In the data rows, 128 means zero.
Each group spreads out from one shared centre, both ways along 2 directions of its own. The first row asked about is in group 0, and each new group gets the next number.
The table, row by row:
np.array([154, 107, 48, 141, 87, 137, 123, 62])
np.array([138, 134, 127, 116, 94, 104, 152, 148])
np.array([126, 130, 120, 135, 128, 143, 115, 110])
np.array([132, 115, 100, 140, 134, 129, 137, 112])
np.array([93, 148, 212, 113, 202, 153, 110, 182])
np.array([138, 124, 97, 140, 129, 145, 111, 98])
np.array([150, 141, 156, 113, 71, 138, 149, 115])
np.array([100, 150, 144, 141, 156, 172, 111, 84])
np.array([99, 138, 186, 120, 174, 137, 118, 160])
np.array([113, 122, 122, 142, 135, 122, 133, 126])
np.array([112, 137, 129, 122, 142, 149, 111, 116])
np.array([71, 100, 114, 162, 238, 127, 75, 135])
np.array([170, 164, 148, 107, 42, 159, 151, 98])
np.array([117, 147, 147, 135, 152, 143, 105, 124])
np.array([135, 115, 93, 143, 121, 130, 135, 93])
np.array([129, 121, 123, 135, 152, 120, 122, 139])
np.array([122, 120, 126, 134, 137, 126, 140, 120])
np.array([149, 109, 107, 120, 96, 90, 142, 165])
np.array([157, 125, 131, 111, 65, 98, 159, 157])
More rows, each followed by its group:
np.array([177, 110, 111, 95, 42, 51, 172, 186]) 0
np.array([140, 123, 97, 136, 121, 143, 111, 89]) 1
np.array([101, 158, 201, 116, 199, 176, 85, 162]) 1
np.array([134, 118, 78, 137, 99, 115, 139, 79]) 1
np.array([150, 123, 123, 120, 85, 97, 143, 150]) 0
np.array([187, 121, 115, 85, 11, 62, 180, 180]) 0
np.array([84, 124, 125, 152, 219, 175, 82, 91]) 0
np.array([132, 135, 99, 135, 133, 153, 98, 86]) 1
np.array([83, 140, 144, 160, 234, 193, 84, 74]) 0
np.array([125, 138, 137, 125, 149, 132, 126, 128]) 1
np.array([207, 114, 109, 79, 0, 22, 210, 217]) 0
np.array([123, 114, 113, 134, 154, 117, 121, 152]) 0
np.array([108, 131, 172, 125, 176, 137, 122, 165]) 1
np.array([137, 110, 87, 146, 111, 123, 146, 98]) 1
np.array([112, 142, 144, 141, 142, 160, 112, 97]) 0
np.array([120, 111, 113, 134, 124, 100, 155, 119]) 1
np.array([83, 149, 212, 116, 196, 132, 122, 189]) 1
